Here are some points, each followed by its number:
  -14  -26  -10  10  -30  9  19  -3  98  -12  -36  -37  7  13  -20  -12  -7  -18  5  58  5  -7  31  11  -9  -2  -11  -16  6  32  -3  -31 0
  29  -13  -4  -34  4  6  -18  10  -18  22  -26  1  3  14  17  70  -25  -15  76  -32  7  16  6  38  30  22  53  16  -30  -10  -20  -18 1
  -28  5  14  -18  12  82  27  -4  4  -36  25  3  -8  -5  4  -15  -38  -17  -18  6  27  -13  -25  16  11  6  11  -10  71  -13  17  -5 2
  11  -16  14  -5  -23  -18  10  -20  18  -19  2  -32  -29  20  4  -1  -1  16  -25  -5  29  -31  8  -7  3  11  -5  -30  -14  10  4  29 3
  -26  99  16  4  -18  -23  31  49  -2  -4  23  64  50  23  34  -9  -10  14  -11  3  -2  -28  16  -10  -9  6  -16  -26  14  4  19  -5 4
  -8  -5  -5  35  0  7  -14  -1  20  -25  -13  -1  -1  5  -23  -9  -2  -3  -5  6  -34  -3  47  -7  9  -12  -18  -15  4  43  -15  14 5
  25  -12  -1  -9  -47  -12  17  -31  -5  11  40  -5  -25  -19  -9  -11  18  -1  19  -10  0  -14  4  -8  5  -4  -6  -40  19  13  2  16 6
  -19  -9  18  8  11  25  -1  35  3  -22  -11  31  26  -31  6  18  22  -26  -15  -6  -8  11  2  2  -37  -19  15  -19  -46  -6  11  -36 7
  41  -28  3  -44  -21  1  -12  5  -22  20  -14  -9  24  27  -12  29  22  8  -5  -9  1  21  -43  10  41  1  27  36  -2  4  -26  5 8
  43  -27  -33  21  -38  -3  -15  -32  29  -1  25  16  4  5  -13  -9  12  8  -14  -20  21  19  -6  -24  2  -17  -12  -9  8  26  -10  -1 9
  2  12  23  38  0  2  0  12  -1  -12  11  21  4  -17  -14  11  -12  41  -21  31  6  0  51  -16  9  -34  -30  7  7  23  31  -7 10
  20  -13  -30  27  -30  -10  -2  -10  47  -28  12  -21  13  -4  15  -16  8  -10  -28  30  -1  -51  31  -39  -19  -35  -18  -14  -46  39  26  -15 11
  36  -13  -30  2  -32  -44  -15  -20  8  -1  28  -6  -4  -25  -36  18  30  33  -23  -21  -9  10  -15  -19  12  -30  15  1  1  2  -2  -2 12
New points follow, each followed by the numbers of its five nearest points above, looking only along the 5 directions in which the numbered points spread most, smallest number first.
  -7  52  -18  24  8  -21  49  12  -31  40  -10  49  50  14  18  -24  -17  29  10  -8  -46  -16  8  -64  40  20  -21  10  12  -12  28  22 3 4 5 6 10
  -4  -22  19  8  7  14  -10  5  17  -5  47  -16  5  23  6  -15  32  42  -21  -3  -22  -13  7  -5  -42  -27  -37  -20  -25  -26  6  22 3 5 6 9 10
  24  -7  2  -11  -14  -11  -25  -16  -4  -12  -20  -38  -23  5  33  -10  -19  -7  35  -37  0  35  -25  27  -20  52  -9  -6  7  -20  -14  -12 1 3 6 8 9
  17  22  -24  -3  13  10  -9  19  -10  59  -4  58  25  -16  27  35  -27  -5  10  -1  14  -3  20  -20  5  -4  -2  73  7  -25  23  -8 1 5 7 8 10
  42  -8  -7  -4  6  -54  -40  -22  16  12  -4  -34  -12  22  -12  17  0  -29  -12  -13  27  -12  -6  19  85  -12  47  23  -50  14  -44  39 3 6 8 9 12
  6  -14  -19  -14  -24  -16  0  -23  -4  -18  16  -11  -12  8  58  0  -1  -18  24  -6  17  37  -18  4  -2  46  25  -5  -36  -6  2  -7 3 5 6 8 9
  -20  11  -4  11  20  4  -23  3  20  4  100  16  -3  18  -18  -45  74  26  -20  7  -16  -23  8  -58  26  -2  -3  -35  -15  20  25  8 5 6 9 10 12
  -16  -17  -1  -44  34  -1  -13  12  -22  -5  -5  -1  -27  1  24  -2  -9  -2  -15  -21  51  13  -17  -11  -23  -25  15  4  67  -36  -19  19 2 3 6 8 9
  -21  10  -31  94  -9  -34  7  42  19  -5  -2  18  30  13  -27  -3  37  -21  -16  35  5  -6  59  -16  6  11  -16  -33  1  73  24  -23 0 5 7 10 11
  6  28  20  6  3  10  58  14  -12  -1  14  23  2  -24  -19  -4  -10  -8  -36  22  -15  -10  26  -31  -23  6  8  -16  8  0  89  0 3 4 5 7 10
  -36  -24  17  -4  26  35  -21  -10  -9  -21  29  -25  -46  -1  1  -16  41  16  -31  -1  -38  5  -9  31  20  -42  6  -31  -23  -33  -44  -14 5 6 7 9 10
  1  -19  -18  11  -20  -3  -28  12  29  -48  -17  -12  -2  6  -39  -25  -11  -30  3  -13  -7  19  14  25  -8  -17  -23  -18  -10  -7  10  -20 3 5 9 10 11
  -13  -16  17  -4  -7  -16  -25  11  -16  -18  2  11  -19  12  35  0  -8  -3  22  -29  -6  62  -3  49  -9  52  -12  4  24  -24  -45  12 1 3 5 6 8
  28  -28  25  -28  -44  -32  -7  -23  -30  -23  -15  -22  -15  -32  25  -15  -4  -3  44  -24  12  36  -25  38  8  56  29  -4  -32  -3  -38  -2 1 3 6 8 9
  -22  -26  8  -1  -54  -26  2  14  6  14  12  -4  -27  3  -10  -20  3  48  -40  -14  9  -33  -10  -23  1  -10  -45  -34  -13  8  -27  -2 3 5 6 9 10
  -2  7  28  -11  -19  -29  42  -57  -6  -2  12  -14  -29  -15  8  -1  53  15  -31  6  5  -15  -12  -18  10  6  -20  -19  -23  -3  14  -24 3 5 6 9 12
  4  -34  16  -25  -6  -9  40  -4  -20  -14  9  4  -38  -19  -11  -29  -8  -13  -19  3  -6  -30  -10  -2  -14  -1  -2  -13  -7  -21  13  97 3 5 6 9 10
  -22  -40  23  -25  -19  -40  -25  -13  8  -2  3  -1  -26  -10  -8  -4  -21  -18  19  -5  -15  14  -44  37  -16  58  6  -33  16  -31  -49  -34 1 3 6 8 9
  -5  -26  -15  -35  -7  -8  -27  -9  -17  -31  14  -21  -34  -15  61  0  -6  -17  4  -8  -17  -6  5  7  -15  30  -2  -11  -13  4  18  3 3 5 6 8 9
  -45  29  30  20  23  -5  6  11  -16  33  24  42  28  -7  -8  18  7  0  18  15  -10  9  -3  -9  7  -28  -3  23  -8  -14  7  -24 4 5 7 8 10
  -10  -11  -15  -41  -18  0  16  -40  19  -25  64  -6  0  25  -13  -11  73  17  -7  -35  25  -10  -14  5  3  -17  -5  -11  28  4  -12  13 3 5 6 9 12
  -3  -23  -8  -39  7  -33  -6  -3  -5  -1  41  1  -25  4  -22  -26  47  -18  -16  -23  1  8  16  23  -10  -15  -8  -14  -3  -15  15  2 3 5 6 9 12
  -19  15  7  -22  37  31  -7  -4  -3  5  2  7  30  -4  -11  -6  -12  17  -22  -16  2  8  -16  -3  6  -23  -57  30  36  -28  3  9 2 5 6 7 10
  -19  -4  9  -18  -1  -19  -42  -26  3  -13  -29  26  -47  1  45  1  38  -19  -1  -14  5  56  -21  23  27  71  30  44  0  -15  -41  -17 1 3 6 8 9
  -18  -2  9  -17  23  -21  25  13  3  16  23  37  16  17  2  -50  30  -19  -55  22  25  -8  -12  -24  17  -5  -28  -5  12  5  20  4 3 5 6 9 10
  -31  0  26  5  31  19  20  -15  12  -14  -11  -17  3  10  -30  -33  -23  29  16  -20  13  -1  -11  13  -44  -14  -2  -3  -17  2  1  26 3 5 6 7 10
  0  -18  -16  -37  14  -19  -3  -53  21  -14  -22  -58  -1  -31  -10  7  19  68  5  -28  18  -10  -9  -57  -17  2  -16  -40  -2  15  -8  -4 3 5 6 9 12
